(in the rows, 128 means zero)
Rows swapped in pairs by one turn or mirror: which row each one swaps with
The rows were stretched afterwards, more along some directions than others.
dovu: [145 126 145 142 117 132 143 130 141 136 149 117 122 177 184 113 140 115
 172 143 117 143 136 176 121  88 154 137 142]
rufaz: [138 153 151 132 125 110 161 123 132 111 136 126 134 161 138 130 116 129
 136 140 142 137 104 157 108 124 110 119 114]
bido: [133 136 139 144 134 108 131 115 160 124 144 115 149 141 153 122 137 108
 148 143 118 147 143 138 126 107 154 156 136]
vuka: [146 136 144 140 121 138 146 118 144 133 145 121 128 173 181 128 132 113
 160 140 118 142 130 180 123  92 149 138 133]
Dudez: [137 128 149 130 140 106 151 118 134 134 133 143 141 163 158 117 109 159
 179 136 125 128 115 158 108 110 132 130 156]
kop: [115 115 144 148 147  94 147 141 154  95 125 130 143 155 168  99 113 151
 191 121 132 138 114 117 110 107 132 137 144]
vafip: [102  96 107 157 140  99 110 143 145 103 132 119 142 121 159 111 138 130
 167 132 132 128 143  92 128  99 144 137 129]
rogek: [137 125 145 140 116 131 148 131 145 133 146 113 123 175 191 119 143 114
 174 137 116 146 144 175 125  93 160 139 135]
tid: [122 123 136 157 131 104 136 152 125 145 129 138 129 156 164 111 128 126
 173 140 125 128 115 138 117 128 119 150 164]
dal: [122 141 131 165 131 134 139 149 144 114 144 139 165 157 160 119 135 133
 158 133 127 155 111 165 110 117 142 148 120]
Kifo: [ 99 148 143 145 117 108 134 116 153 119 132 121 143 140 157 120 140 121
 127 129 133 128 148 149 116 119 132 140  87]
Daduv: [114 110 145 151 147  87 148 146 147  95 126 133 144 153 174 101 116 152
 188 122 134 140 120 115 115 116 138 139 155]
pobek: [114 101 142 157 149  89 138 143 143  98 124 128 139 149 166  95 115 149
 190 130 139 139 122 102 111 110 136 137 154]
Tunu: [106 143 119 151 133 120 119 120 167 110 131 129 142 143 142 131 125 141
 152 116 141 120 145 105 109 112 132 123 124]
gal: [118 112 144 150 143  88 142 144 151  93 126 131 136 157 167 101 115 153
 192 129 137 140 118 109 111 116 132 135 154]
Konad: [100 143 134 150 121 104 120 112 156 113 129 115 142 138 149 128 140 108
 124 129 132 129 151 127 115 117 134 146  76]
rebik: [115 147 119 146 148 126 140 142 150  99 122 135 150 141 150 160 122 145
 139 117 126 126 107 147 113 135 128 118 121]
sem: [121 103 146 148 120  88 123 132 114 124 136 106 128 135 136 102 128 122
 153 138 154 139 150  85 130 123 143 137 148]
mitoz: [101 138 148 145 119  98 139 111 152 121 131 118 147 133 158 125 138 115
 129 123 133 129 145 139 117 124 131 143  94]
Fipo: [137 159 154 136 125 112 148 126 134 112 135 126 145 151 139 130 121 121
 129 140 137 144 113 153 118 131 121 113 107]
kino: [141 152 154 133 128 108 150 114 137 109 133 127 136 154 132 135 111 126
 126 140 145 133 114 145 107 130 114 111 115]
suke: [145 130 146 138 118 132 153 131 140 143 148 120 133 174 191 119 136 123
 189 133 111 144 131 184 125  96 157 142 144]
tozef: [132 110 163 136 137  90 161 134 130 109 129 134 134 153 158 129 108 142
 164 113 143 133 139 129 127 147 144 124 142]
melu: [111 142 120 147 127 123 126 116 162 114 133 124 140 142 141 127 131 136
 155 124 139 124 141 112 105 112 129 120 123]
reg: [149 129 148 137 119 126 146 125 148 145 143 119 122 179 188 118 133 122
 182 140 126 126 142 176 126  97 151 139 150]
Gikot: [104  89 113 157 140 106 122 145 135 109 132 118 146 121 157 103 140 122
 168 130 125 131 148 100 129  94 146 141 126]
Dum: [123 135 134 147 128 107 138 129 155 110 152 119 142 142 161 110 141 103
 134 141 115 159 136 126 113 103 148 149 114]
ramo: [131 127 137 155 132 107 134 137 137 144 125 142 118 162 160 124 123 140
 181 149 131 118 114 143 112 129 117 143 166]
zib: [141 131 131 148 149 106 151 131 130 125 127 143 136 148 135 141 101 125
 158 141 147 137 109 116 109 150 114 139 157]
tupop: [100 129 143 153 121  98 129 110 148 118 132 117 154 131 152 123 136 114
 130 130 137 126 152 127 117 119 128 141  85]
kupu: [140 129 138 152 142  99 158 132 131 124 138 146 134 152 132 136 110 123
 168 143 144 135 113 120 104 136 118 140 159]
domu: [147 128 145 141 116 133 146 121 143 134 148 114 126 177 181 117 136 117
 174 144 122 139 137 172 122  97 154 136 134]
Zudu: [133 132 130 143 134 109 126 124 163 119 143 123 146 144 156 119 134 102
 145 148 120 149 144 127 123 102 142 154 123]
dobog: [112 142 130 160 134 132 155 144 137 114 139 139 171 155 160 117 126 143
 147 127 126 150 108 164 107 116 135 140 111]
kibup: [124 115 165 134 134  88 162 140 124 109 136 125 129 159 158 123 109 135
 162 113 142 142 143 134 124 135 155 123 123]
nop: [142 125 146 139 118 127 142 120 144 141 142 114 126 175 184 127 136 112
 171 137 124 133 145 172 126  95 151 141 136]
zub: [123 114 165 134 134  86 161 137 127 109 130 127 134 150 157 128 110 133
 157 113 144 133 148 126 129 141 147 126 137]
bor: [109 138 140 147 121 104 131 109 157 119 134 126 153 132 150 128 139 120
 131 127 130 127 143 137 115 119 128 134  86]
zod: [125  96 149 153 126  81 125 131 115 118 131 112 134 130 127  98 120 115
 154 143 159 137 149  79 123 126 134 133 145]
Nevep: [127 120 161 127 135  92 159 136 130 110 127 124 121 161 160 125 110 132
 161 116 136 134 138 129 120 138 145 129 128]
fov: [103 147 142 146 122 101 132 114 153 116 136 119 147 142 146 130 133 117
 126 125 133 132 152 145 118 117 139 133  74]
Fubi: [126 131 137 155 124 102 134 146 133 140 134 140 123 168 166 115 130 137
 177 146 130 122 116 140 110 132 117 141 155]
Zug: [139 129 146 136 138 107 145 121 140 125 132 151 144 165 158 124 109 167
 184 136 134 120 117 144 115 108 138 129 156]
dem: [142 136 140 139 119 137 138 117 156 142 144 116 123 168 183 129 139 116
 170 139 121 130 132 175 125  99 148 141 145]
Biber: [134 122 148 129 136 102 159 131 138 124 137 146 141 175 166 114 104 166
 179 131 127 127 132 151 114 107 143 126 148]
Dero: [109 145 118 146 131 122 133 116 162 116 132 129 148 140 143 130 131 134
 149 119 137 119 143 121 108 111 129 122 120]
Kunat: [118 153 130 158 136 139 145 146 145 116 137 145 175 147 153 124 134 143
 149 127 124 143 102 164 114 118 134 142 124]
rese: [114 146 109 150 149 136 138 151 152  95 129 135 155 133 157 150 128 138
 136 117 119 131  94 145 117 126 126 124 117]
koz: [125 137 133 157 124 108 135 145 138 145 136 144 131 167 173 125 132 135
 185 140 122 126 119 156 114 123 122 148 154]
vid: [131 115 164 132 134  97 157 135 137 108 139 134 129 155 167 128 108 145
 162 114 143 132 144 136 124 139 147 123 137]
puz: [103 138 139 150 124 108 127 110 157 121 134 120 155 127 153 125 134 123
 130 126 135 126 145 140 116 124 130 140  89]
muset: [114 150 117 147 150 135 140 143 145  99 128 137 152 138 158 151 125 146
 130 114 120 133 102 153 115 135 129 117 118]
Fedu: [103  99 104 158 141 107 105 138 148 108 127 117 147 116 156 120 137 128
 160 130 128 122 141  91 132 100 146 143 131]
lon: [146 134 147 126 134 106 147 120 144 135 134 148 133 177 155 127 105 164
 187 137 130 118 126 160 110 115 137 124 156]
pupor: [103  94 118 156 136 100 114 144 146 105 130 115 147 125 160 114 143 124
 168 131 125 133 148  99 125  93 152 142 123]
miton: [101 101 112 158 140 102 106 145 149  98 136 116 153 119 172 117 144 125
 162 130 127 136 144  99 130 100 153 139 121]
lovub: [124 113 168 130 128  85 163 127 134 113 131 126 125 156 166 127 113 133
 159 114 142 130 151 131 126 136 146 130 138]
pinuk: [112 145 108 149 148 138 138 148 148  95 131 128 152 132 155 147 130 138
 135 115 125 135 105 145 119 132 132 117 117]
Poni: [112 138 108 148 149 127 141 145 143 105 124 130 156 128 146 152 124 134
 146 120 131 122 115 136 118 137 123 117 121]
betab: [127 118 169 128 128  95 164 132 125 112 134 129 119 163 172 118 112 145
 165 117 143 136 140 140 120 134 151 124 139]
Zefu: [128 138 138 160 124 109 131 144 142 141 136 142 125 171 180 121 133 135
 175 143 135 121 114 153 111 125 120 145 154]
sak: [136 120 134 147 145  90 161 121 129 123 125 131 126 150 129 129  99 123
 160 144 146 130 131 112 113 140 123 138 157]
tup: [139 150 156 136 130 111 155 115 133 105 130 128 143 155 135 138 113 128
 132 140 145 138 105 149 108 131 111 114 113]
kerud: [144 137 143 146 119 142 137 131 155 127 151 125 125 171 186 126 145 118
 163 142 115 147 130 176 121  94 157 139 133]
mim: [111 142 110 153 150 136 134 147 148  98 122 131 157 131 155 153 125 139
 133 116 122 134  95 140 113 130 124 125 115]
zotas: [121 135 131 162 135 137 147 152 137 113 144 140 163 152 153 121 132 127
 151 128 127 154 123 159 117 116 142 144 132]
pef: [123  95 152 150 125  84 132 130 104 122 131 114 137 130 127 103 123 118
 157 138 159 140 148  83 124 128 137 129 139]
Mapi: [136 155 158 131 129 107 153 119 137 107 132 129 143 155 135 137 118 128
 125 136 139 137 117 155 113 131 117 113 107]
bamu: [129 114 170 126 133  93 168 135 125 114 133 126 132 155 163 125 109 138
 159 112 138 132 142 135 124 141 143 120 136]
Fem: [124 126 137 161 126 106 128 147 143 137 136 138 122 163 178 119 134 129
 181 143 130 125 114 141 117 124 123 153 166]
sabot: [120  97 148 148 124  82 123 133 115 122 130 113 136 129 128 102 126 118
 156 140 154 134 153  76 127 126 134 132 146]
gigip: [131 102 150 150 122  82 129 125 106 127 132 119 129 136 128 106 116 120
 166 147 162 136 143  83 124 126 131 123 141]
Kefi: [123 128 141 153 127 103 138 153 133 142 131 137 128 168 175 121 132 127
 174 137 127 125 117 151 115 129 118 148 154]
Dete: [103 138 146 144 120  98 135 108 148 119 132 118 152 130 152 126 136 116
 129 126 134 129 145 135 115 118 130 136  85]
rero: [129 127 137 158 128 108 138 146 127 143 131 138 121 169 163 118 125 133
 177 146 132 125 114 150 110 126 118 141 164]
gefoz: [113 149 121 147 135 130 130 123 165 110 133 130 141 146 143 132 129 136
 144 122 134 123 142 124 106 110 130 115 119]
Savo: [120 129 136 155 126 102 139 145 134 141 129 139 121 168 172 121 130 135
 180 142 128 125 118 147 110 128 118 143 155]
Gusit: [107  95 111 152 141 102 111 144 149 106 125 120 143 124 156 120 133 127
 165 131 125 123 147  93 129  95 142 140 131]

pinuk is swapped with vafip
bido is swapped with kupu
lovub is swapped with mitoz
Fedu is swapped with rese
rufaz is swapped with sem
rero is swapped with dovu

